Named moves come first, each a turn or a mirror and shown by rows before and after it. Which of them, in which order, take the first row of each pair that follows to the second? Write the first one first, as in the answered first pair.
move denut:
[-23.8   1.6  -8.3  16.6  -0.6   5.3   6.9   2.0] |-> [-24.1   6.6 -17.7  15.8   3.4   0.7   5.0   1.7]
[ 59.7 -32.8 -33.7 -63.8 -26.4 -21.6  -6.5  26.9] |-> [ 62.9 -57.9  -9.6 -48.1 -36.1   9.5   8.3  19.8]
[ 36.3 -13.0  -9.9 -28.0  -5.6 -17.0 -45.6  31.2] |-> [ 32.4 -39.4  13.3 -12.4 -20.1  13.1 -32.5  24.2]
move Bag:
[-35.2  23.3  20.6  16.6  -2.1  13.9  64.2 -37.2] |-> [-26.4   5.5  44.2  25.3 -31.5 -16.4 -65.5  -1.0]
[ 55.3 -19.4  23.1 -12.7  32.4   4.6 -54.4  40.3] |-> [ 26.3   8.7   3.3 -14.0  55.9  29.0  69.0  -0.3]
[-57.1  19.8  -3.6  23.3 -32.0  -9.8  -7.0 -25.3] |-> [ 20.3 -17.8   0.7 -21.4 -43.2 -12.6 -47.8  22.3]
move nol:
[ -7.1  35.5 -33.3   3.3   6.8 -31.6 -22.7  10.6] |-> [ 29.6 -31.7  12.4  14.3 -16.6  20.2 -27.0  26.0]
[ 10.5   6.2 -23.5 -29.1 -11.8 -21.7 -20.4  -0.7] |-> [ 23.6 -16.6  21.4  -2.8  16.7  29.6  -5.0  10.0]
[-26.0  27.7 -27.6 -29.2 -58.3 -14.3  34.9 -32.3] |-> [  0.9 -15.2  33.8  -1.8 -45.2  51.4  47.6 -23.3]
Then:
Each pair is 2 to 3 moves apart.
[ -1.9 -16.3  25.9  31.9  -5.4   3.9 -36.5  12.1] |-> [  6.9  26.5 -19.6  -3.2  32.3 -16.7  21.2   3.8]  Bag then nol
[17.6 34.0 25.7 25.5 62.4 34.3 38.2 -9.6] |-> [50.8 -6.6 45.3 14.8 35.6 52.0 19.5  8.4]  denut then nol then nol
[ 41.5 -41.2  18.5 -11.0  -9.1  22.8  -3.3  21.5] |-> [ 30.0  24.1 -22.4 -24.1  28.0 -25.5 -13.5  19.6]  denut then nol then nol
[-73.2  33.0  -4.2  15.9 -19.9  -9.5 -80.2   2.3] |-> [ 30.2  28.7  19.3 -27.2  82.1  47.7  -1.9  42.3]  Bag then nol
[ -2.6 -32.5  28.5   9.1   3.8  23.0  -9.9  12.2] |-> [-25.6  24.1 -14.7  -6.5  26.8 -22.8 -19.5  10.7]  Bag then Bag then denut
[-16.4 -28.7  51.9  43.5 -12.9  44.2  -1.5 -10.4] |-> [ -2.8 -50.1  24.8  11.3 -61.3  11.4 -24.7  -2.7]  nol then nol
[-43.9 -38.7 -23.5  17.3 -71.4  14.0  65.2 -38.2] |-> [ 27.9 -29.0 -63.7 -54.0 -57.1 -52.6 -20.8  18.8]  Bag then Bag then denut
[ -4.0 -10.5 -12.4 -15.3 -29.9   1.6   4.4   2.2] |-> [ 15.1 -15.6  -1.4 -19.2 -21.8   5.8  -6.3  12.3]  nol then denut then nol
[-6.7 35.2  0.8  8.5 24.4 12.1 26.6 -5.6] |-> [ 38.7  -3.2  -4.6 -24.2  -3.8   9.1  16.5  15.9]  Bag then nol then Bag
[-19.9  11.7  -7.1  16.3 -21.4 -30.1 -45.1 -11.4] |-> [ 41.4  10.9 -12.7 -22.1  17.2 -23.3 -19.0  14.1]  nol then Bag then denut
[-44.6  59.1  -1.3  -1.4  66.2 -31.6  -1.1   3.5] |-> [ 22.5  30.1 -12.6 -50.4  71.5 -20.2  14.1  31.1]  Bag then Bag
[-11.8 -33.9  25.3  22.7  25.0 -25.3 -75.2  38.9] |-> [ 46.1 -48.6 -17.3 -48.1  19.9 -14.2  25.5  42.9]  Bag then nol then nol
[ 38.3  -1.3 -16.6 -31.8  10.4   4.6   5.0  13.4] |-> [  6.8 -23.1 -19.9 -17.1 -43.5   3.8   8.8  -3.8]  Bag then nol
[ 38.5 -20.3  24.0  -4.1  29.6  27.2 -23.6  31.3] |-> [ 31.1 -15.4  23.3   5.3  28.3  23.3 -39.8  30.0]  Bag then Bag then Bag
[-22.8  25.6 -28.0 -15.3 -16.3 -38.2 -27.6   7.1] |-> [  7.9  37.7 -24.0 -25.0  30.9 -24.0  -2.3  19.8]  nol then Bag then denut
[ 16.0  27.4 -23.9 -25.6  23.1 -29.0  32.0  -6.7] |-> [19.7 19.9  5.1 -8.5 43.4 -2.3 44.2 -2.9]  nol then nol
[-48.3  46.6 -13.5  17.9  11.1   0.5  46.1 -47.0] |-> [-38.1  18.8 -44.9 -18.3 -52.0 -35.5  18.9 -35.4]  nol then nol then nol
[ 46.4 -38.4  28.1 -19.4  -9.6  32.2   2.0  21.3] |-> [-21.7  44.9 -17.9   0.8   9.8 -37.1 -45.8   0.0]  Bag then denut then Bag
[11.7 14.5 29.4  4.6 43.2 41.7 31.4 21.9] |-> [-19.1  54.5  10.7  13.6  49.2  -0.9 -10.4  20.4]  denut then Bag
[-22.7   3.8  19.2  36.0  27.2  17.4 -15.8 -12.5] |-> [ 29.0 -36.5 -11.1 -22.2 -18.7  13.4   4.4   6.3]  nol then Bag then denut
[-21.9  38.1 -29.5  14.1  22.3 -29.2 -53.2  -8.2] |-> [ -8.6 -17.4  13.5  29.9   8.8  55.2  47.2 -28.7]  Bag then denut then Bag
[21.2  0.2 14.8 -4.5 29.8  5.8  0.1  2.8] |-> [  3.9   0.5 -16.3 -20.1  -9.1 -19.6  12.7  -8.8]  Bag then nol then Bag
[ 15.0  -2.5  -7.1   5.5  21.5   7.6 -10.0  21.2] |-> [  6.4 -23.2 -10.7   1.9 -15.0  10.8   6.4  14.6]  Bag then nol then denut
[-14.9 -42.0   9.2  24.9 -34.2  30.4  15.3 -12.4] |-> [ -5.8  17.3 -41.5  -9.3  -8.2 -46.9 -34.3  10.7]  Bag then denut
[ -7.9  18.9 -22.9 -26.6   2.0  -6.7  29.9  -4.0] |-> [-32.5  25.3   8.3  11.4  17.2   1.5   0.3  -7.3]  Bag then nol then nol
[ 22.7   4.9 -27.9 -32.2   5.5 -31.0  25.4  15.6] |-> [-21.6 -25.3  25.8  24.3 -28.9  -7.7 -26.1   3.4]  Bag then denut then Bag
[-32.6 -31.6  17.2  19.3  -8.1  22.0  -7.4 -11.5] |-> [ 10.8 -39.4   8.6 -10.9   8.0  27.3  22.8   3.4]  denut then nol then Bag
[-18.1  -8.0 -33.6 -15.3 -61.0 -27.2 -20.1  -8.3] |-> [-32.7  -4.9  43.8  50.8   2.4  34.1  -9.2 -11.3]  Bag then nol then Bag
[  0.6   0.6  -7.0  -9.2 -22.9 -16.4 -41.9   8.5] |-> [-35.4  24.3   6.6  20.6  11.0   8.3  10.2 -20.9]  Bag then nol then Bag
[-12.7 -10.2   1.8   3.4  -9.2  33.3  63.4 -26.4] |-> [-49.7   6.3  14.6  39.3 -22.4  -1.4 -25.7 -26.7]  Bag then nol
[ 16.8  -3.5 -28.9 -17.3 -42.4 -39.0 -34.4   9.8] |-> [-43.4  10.6  20.4  52.3  -6.8  15.7  14.4 -27.0]  Bag then nol then Bag
[ 29.2  21.5  -7.9 -17.7  47.9  -8.4 -17.1  31.0] |-> [  3.2  24.8 -22.4 -15.0  38.2   8.9  51.2   1.1]  nol then Bag
[  4.4  -8.2  44.0  31.9  23.0  29.5 -10.2  -1.2] |-> [ 24.5 -10.2   5.1 -13.6  -8.6 -18.9 -53.8  20.4]  denut then nol
[ -6.6 -16.8  -8.7  33.3   0.2  21.1  21.9 -10.8] |-> [ -1.8 -10.2 -33.8   9.5 -19.8 -14.3 -18.2   1.5]  nol then Bag
[17.2  5.1 24.0 14.6 51.1 23.0 11.1 21.4] |-> [ 34.7 -29.9  28.5   0.3   8.7  24.0  -5.0  34.7]  nol then nol
[ 47.3   6.6  15.8 -28.6  15.8  20.2   3.4  -2.3] |-> [ 12.8  41.6 -19.4 -25.8   9.0 -13.6  17.8 -23.7]  nol then denut then nol
[ -5.9  -6.4  20.2  22.1 -24.6  41.2  31.7  -1.9] |-> [-39.5  41.0  -4.8  31.9  -8.1  -3.3  -5.6  -8.1]  Bag then nol
[ 45.8 -37.4  67.8  -4.8  -5.9  34.6 -14.9 -10.2] |-> [ 35.9  48.3  -6.7 -44.0  44.5 -22.8  32.2 -23.9]  denut then Bag
[-16.6  17.1 -44.2   8.8 -26.7 -37.2 -15.6 -16.2] |-> [  4.8  -4.1  22.1  44.0  19.0  40.0  16.5 -10.5]  Bag then nol then Bag
[-50.8   3.8  -7.5 -24.1 -69.1 -33.3  23.2 -23.0] |-> [ 17.9 -48.5  59.3 -19.3 -39.4  32.4  13.0  10.4]  nol then Bag then Bag
[ -9.8  21.3  13.6  14.4  32.3 -18.3  -6.7   5.4] |-> [ 21.0 -26.2  31.6   9.1   0.3   7.6 -10.1  17.7]  Bag then nol then denut
[-17.9   2.2 -30.2  10.8 -40.7 -25.5  53.0   3.0] |-> [ 17.5 -36.4  37.5  41.1 -15.0  22.5  -4.8  36.4]  Bag then nol then Bag
[-53.8   4.4 -12.1   5.1 -48.6   3.5  21.0 -27.3] |-> [-48.9  37.3  21.2  34.6  23.7  24.6  -2.2 -19.1]  nol then Bag then nol
[  1.7 -17.2   8.5   6.8 -16.7  22.0  18.9  -5.9] |-> [ -2.0  -6.1  19.6  19.4  -4.1   7.5 -25.4   5.0]  nol then Bag then nol
[ 28.6 -26.1  16.2 -16.6 -46.2  -2.2 -34.7  14.1] |-> [ 12.5  -8.2 -18.7 -34.7 -34.0   1.7  55.0 -10.3]  Bag then nol then nol
[-19.4 -20.8  36.5  37.2 -12.6  -3.8  46.0 -31.9] |-> [ -3.7   5.7   7.2  11.2  -4.5 -63.0 -51.8  -1.8]  Bag then denut
[ -1.2  11.9 -38.4 -29.6 -21.8 -44.2 -34.0   8.6] |-> [-45.7 -15.5   5.5  26.5 -42.9  12.5  24.9 -27.0]  Bag then denut then Bag
[ 13.7 -14.7  20.1  52.6 -32.7  -7.3   4.5 -14.5] |-> [ 39.3 -18.3  -2.1  23.6 -45.2 -21.9   9.6   3.7]  nol then nol then Bag
[-32.2  24.1  -3.9   1.3  26.9 -14.2 -30.2  -5.4] |-> [ 18.5 -27.4  -2.0 -36.4  -1.0  19.1  26.8   1.6]  nol then Bag
[-48.6  55.3  15.9  43.4  50.1 -16.7  26.1 -33.3] |-> [-27.9 -13.9 -23.3 -14.1 -80.7 -59.1 -16.3 -21.0]  denut then nol
[-45.0  36.3 -21.0  15.5  19.2 -17.0  29.9 -13.1] |-> [-23.1 -10.0  25.1  24.0 -16.4  -6.2 -51.8  11.9]  denut then Bag
[-13.0  11.3 -28.6  -7.7 -10.0 -28.0  10.8 -10.5] |-> [ 12.8  11.1 -24.1 -17.4   6.3 -32.3 -14.5   2.7]  nol then denut
[-26.7 -13.6  18.3  29.0  -9.4  16.4 -13.0 -15.4] |-> [  4.1   9.5 -24.6 -19.8  21.6  -5.8  35.5  -9.2]  denut then Bag then Bag
[-27.9 -36.0  -3.3  -6.5 -60.5  -6.2  41.9 -10.4] |-> [ 11.4 -57.1   5.9 -22.2 -58.4   1.6  13.6  13.2]  nol then denut then nol
[-55.6  25.5  10.4  33.6  -1.3   0.8   7.5 -30.8] |-> [-42.2  48.5  -8.6  15.4  19.3 -26.7 -18.6 -15.9]  nol then nol then denut
[ 25.7 -44.8  -1.9 -31.6 -64.4 -15.0 -10.0   5.4] |-> [-44.2 -16.4  39.7  45.0 -31.3  22.5  20.5 -31.4]  Bag then Bag then nol
[-43.5   0.6  18.9  33.3 -33.2  13.8   6.4 -24.4] |-> [ 15.9  -3.2  -2.1 -14.4 -29.2 -23.3 -57.4  19.3]  Bag then denut
[ 28.6   4.6 -16.0 -24.6  16.0 -10.3  23.9   5.0] |-> [-23.1  26.1  -9.9  11.8   7.9 -25.2  -5.3 -13.5]  denut then nol then Bag
[-26.3  -4.3  12.7  37.6 -28.1  20.8 -13.5  -4.1] |-> [  9.6 -13.6   0.3   7.1 -14.0  38.1  39.2   2.5]  Bag then Bag
[-11.4 -16.9  29.0  21.6  12.1  29.2  -5.5 -19.2] |-> [  9.3  12.2  -4.1 -10.3  30.8 -16.7 -41.1   2.3]  Bag then denut
[  2.7 -31.6  46.7   2.8  24.4  32.2 -60.4  -9.1] |-> [-27.8  37.6 -32.0 -31.7  36.2 -36.1 -30.2 -27.8]  Bag then nol then Bag
[ 34.9   7.3 -31.4 -36.7  10.5  -7.5  14.2  10.7] |-> [ 28.1 -20.7 -22.1 -31.6 -23.4   3.3  17.7   2.4]  denut then nol then nol
[ 14.5  -2.1   4.4 -44.6  19.8  -1.3  47.5  -8.6] |-> [ -5.4  -8.4  11.3 -21.2 -13.5 -33.1 -47.8   4.9]  nol then Bag then Bag
[ 29.7 -34.7   5.9 -24.6 -23.2   4.4  -4.5  22.5] |-> [-11.0  20.4 -33.3 -22.6   7.1 -21.9  43.0  -8.1]  Bag then denut
[-33.3   8.4   1.6  29.0  -2.1   4.7  20.7 -22.3] |-> [ -8.0 -26.8  -1.3   6.9 -43.9  -1.3  -2.7  -3.3]  denut then nol
[ 50.4 -17.6 -21.1 -18.4  -7.8   5.1   1.5   3.7] |-> [48.0 -9.9 -2.5 -3.4 18.8 27.8 13.3  0.1]  nol then nol then nol
[13.4 12.5  3.2 10.7 40.2 -6.6  6.8 -0.8] |-> [  5.2   4.6 -24.6  -9.4  -0.2 -19.6  29.6 -11.1]  nol then Bag
[-39.8  -7.4 -23.3  11.5 -18.1  12.2  50.5 -33.8] |-> [-28.4   6.1 -51.2 -12.4 -24.0 -29.6  24.3 -24.8]  nol then denut
[ -8.6 -29.7  48.7  35.5 -26.0  38.5   2.4 -15.5] |-> [ 22.5   5.9  -4.7 -12.0 -12.9 -35.2 -66.9  15.5]  nol then Bag
[ 18.2 -14.3  -5.9 -11.1  -8.0  -7.0  12.6  27.8] |-> [-15.9  12.4 -16.2   5.8   1.5 -19.0  21.4   8.0]  nol then nol then Bag
[-27.5  -0.7  33.8  42.0   6.9  19.7   8.6 -18.8] |-> [-15.2  17.2  31.7  34.2  42.1  16.4  -4.2  -5.1]  denut then nol then nol
[ 33.3 -11.2 -24.7 -23.4 -26.7 -24.1 -31.3  30.3] |-> [ -7.9  19.1 -42.6 -11.4 -20.5 -44.1 -27.5  13.2]  nol then Bag then nol
[  5.4 -12.6  -6.0  -2.2 -37.1 -29.3 -47.3  10.9] |-> [-13.8  25.8 -18.4   5.4  -5.4 -50.0 -38.8  -0.8]  nol then nol
[ 11.7 -29.0   3.0  -0.4 -44.1 -12.3 -53.1   6.5] |-> [-50.4  31.5   6.1  43.7   6.8  -6.4 -22.8 -26.6]  Bag then nol then Bag
[-19.4 -13.8   2.5   5.7 -12.3 -16.4 -29.9   4.1] |-> [-20.1   8.3   6.2  17.7  28.0  -7.3   0.4  -3.6]  Bag then nol then Bag
[-11.4 -25.1  17.4  13.8 -16.4  15.5  20.1  -7.8] |-> [-12.3  24.6   1.4  10.4  35.0 -10.8   8.8  -3.4]  denut then nol then nol
[  3.3   7.3 -57.6 -35.7 -30.4  -7.4  14.8 -11.4] |-> [  6.3 -37.4  16.3  14.2 -25.7  54.3  13.8 -10.6]  Bag then nol
[-18.2 -50.5  11.3  22.9 -56.9  12.1  27.4 -12.3] |-> [-29.7 -21.9 -25.5   5.6 -69.6 -35.6  -1.6 -11.4]  Bag then nol then nol
[-43.0  42.5 -14.7  -5.6   9.6 -12.7   2.3   3.5] |-> [-30.6  34.8   8.1   8.5  32.9  15.2  11.7   5.9]  nol then nol then denut
[-20.6  -5.2   9.0   1.3   2.5  24.4  66.3 -26.2] |-> [-37.5  28.7 -14.1   1.3   4.0 -43.2 -44.8  -6.4]  denut then Bag
[ 34.7 -38.4  23.3  12.9   6.8  49.9  42.5  -3.4] |-> [ 42.9   9.2 -43.4 -37.3   7.0 -39.7 -25.4  21.1]  nol then Bag then Bag
[  5.8   8.4  -7.0   7.8 -17.9 -38.1 -84.3  20.4] |-> [ 67.9 -31.0  -8.3 -34.2  -0.3  19.4  43.3  24.0]  Bag then denut
[  6.0 -17.6 -12.1 -13.8 -36.5   4.2 -20.3   8.2] |-> [24.6 -3.1 17.8 -0.6 22.9 35.4 -5.5 12.0]  nol then Bag then Bag
[  8.0 -22.1 -33.5 -25.5 -45.6 -30.9 -30.1   5.0] |-> [ 16.6 -27.6   3.3  -2.2   6.6  38.9  56.3  -9.3]  Bag then nol
[-28.5  18.8 -38.2  -2.0 -39.6 -34.4   4.0 -16.3] |-> [ 14.9 -25.8 -17.4 -18.4 -44.9   5.2  42.9  -2.6]  Bag then Bag then denut
[ 51.3  -2.0 -30.8 -57.0   6.6 -19.8  16.5  26.3] |-> [-27.8 -31.5  44.1  36.1 -37.9  17.0 -27.8  -5.9]  Bag then Bag then denut
[ 13.0 -58.4 -31.8 -15.8 -34.6 -16.3  -2.3  19.8] |-> [-16.9   4.0 -55.8  -9.7  22.4 -29.2  39.6  -4.8]  Bag then nol then denut
[  9.0   1.6 -20.0 -19.8  16.4  14.3  74.7 -15.5] |-> [-57.3   0.3 -10.3  24.7 -39.9  -9.0  15.1 -36.4]  nol then Bag then denut
[-20.6 -13.8  40.9  27.2 -39.3   7.0 -35.8 -13.3] |-> [ -1.7  31.1  22.2   5.5   5.5 -30.2 -67.0   7.5]  denut then nol then denut
[ 15.0 -67.4  42.3  14.9 -38.1  49.4   0.0   9.7] |-> [ 49.3 -41.3  45.8   1.1  22.5  34.6 -31.0  39.5]  denut then nol
[ 17.2  24.8 -36.3 -41.1  55.4 -20.5  39.0 -11.7] |-> [-57.3  -7.4  28.6  46.8   9.4  11.3  -4.1 -44.2]  denut then Bag
[ 18.3  -0.4 -57.2 -58.6 -38.9 -36.9   7.4   6.9] |-> [-17.0  46.2 -23.5  -2.8  50.5   7.4  66.4 -22.3]  denut then nol then denut
[ -9.8  11.0 -51.1   9.5 -26.9 -23.5  42.2 -31.2] |-> [ 36.1 -47.2 -10.7   4.1 -54.3   6.8  -2.5  -1.8]  Bag then denut then Bag
[-32.4  19.0  -5.4  12.7 -16.1  25.7  72.9 -30.8] |-> [ 55.2   5.2 -29.8 -54.4 -12.1 -16.1 -11.5  35.3]  denut then Bag then Bag
[ 72.7 -46.4  -6.0 -51.6 -32.7  16.4  15.4  19.9] |-> [25.6 29.3  8.0 -2.9 64.9 37.3 64.0 -6.6]  nol then denut
[  2.3   8.7   8.6  -0.1  13.1 -13.5 -42.5 -12.7] |-> [-12.9  -5.9  24.0  20.4   4.5  11.0 -17.6 -28.8]  denut then nol then denut
[-26.7  20.4  57.8  62.3  27.7  12.7 -13.6 -16.0] |-> [ 49.9 -23.9  30.7  -7.8 -18.8 -17.8 -63.3  28.2]  Bag then nol then nol
[ 23.8  10.2 -51.3 -74.5  -7.5 -39.0  50.3  -8.8] |-> [ 49.1  18.8 -24.7 -78.4  36.0 -28.1  36.0  13.6]  nol then denut
[ -6.1 -39.4 -17.1  11.2 -48.2   7.5  53.2  -7.0] |-> [ -6.4 -45.0  33.3  47.7 -19.3  34.6   7.0   9.6]  Bag then denut then nol
[-65.5  50.4 -20.8  31.8   9.3 -24.9  -1.5 -36.0] |-> [ 10.7 -43.7  29.9  17.5 -30.3   7.0 -80.0  17.8]  denut then Bag
[  4.7 -51.4  13.9 -23.6  -9.2   5.5  41.3 -41.7] |-> [ 40.9 -45.6   5.6 -41.8   5.5 -27.6 -29.1  -3.3]  nol then Bag then Bag
[ 27.7 -40.8  -5.8 -14.2  -8.8  23.2  38.7   2.8] |-> [-33.2  10.8  14.2  46.9  31.0   8.5 -19.0 -10.2]  Bag then Bag then nol
[ 52.0 -18.7  -0.9 -36.2   8.1  17.8  49.6  14.8] |-> [ 31.4  -1.3  -2.2 -20.2  16.8  29.4  67.3  -2.7]  nol then denut
[-28.0  10.0  13.9  25.1  17.2   8.2  16.9 -16.4] |-> [-35.9  17.9 -20.2   7.8  -5.5 -24.8   3.2 -16.1]  nol then nol then nol
[ 24.9 -30.1  30.7   0.2  -7.0  20.3 -23.7  17.5] |-> [-12.2  -1.0  34.3  23.4  25.4  29.1  12.6  -7.6]  nol then denut
[-31.4  13.3 -12.0  19.5 -18.8 -10.5 -12.0 -19.0] |-> [  1.6  27.4 -26.7 -12.6  -5.9 -27.1 -23.7   1.2]  Bag then nol then nol
[-24.1  18.9  17.2  -3.7 -13.7 -15.0 -37.5 -23.7] |-> [ -9.5  -0.7  28.1  -9.8  -0.4  22.6  29.8 -29.1]  nol then Bag then Bag
[ 16.7  -1.0 -11.3 -20.6 -23.4 -18.3 -43.3  15.2] |-> [ -4.5  39.5 -18.8 -14.9   5.2 -31.8 -31.7   6.6]  nol then nol
[ 21.1 -38.3  21.8 -12.8 -25.3  15.8  -5.8  12.2] |-> [-38.2 -12.9  26.4  23.7 -26.2   7.2  -8.2 -15.4]  Bag then Bag
[-43.2  40.5 -16.9  20.0  47.9 -13.1  53.2 -66.8] |-> [-10.4 -14.1  43.8  37.6  37.5  50.2  57.3 -57.6]  nol then nol
[11.2 -6.0 -4.0 -8.9 17.7 18.2 39.5 -2.9] |-> [-33.1  21.7 -12.4  15.2  14.0 -10.4  -4.9 -10.7]  denut then Bag
[-16.4  15.1 -27.9 -17.2 -52.5 -18.5  18.4  -4.1] |-> [-26.3  23.2 -18.8  -5.7 -40.8  -7.9  37.7 -13.4]  denut then nol then nol
[-17.6 -13.2  38.1  12.1   4.8  23.0   6.0 -11.1] |-> [  5.7  24.1  -9.5 -27.8  31.5 -14.4  14.2  -1.1]  denut then Bag then Bag
[-22.3  17.0 -13.8  10.8  10.7 -19.6 -27.2 -10.5] |-> [  6.7  -7.9  -3.4  -1.2  -3.7 -15.1 -43.5   5.3]  nol then denut
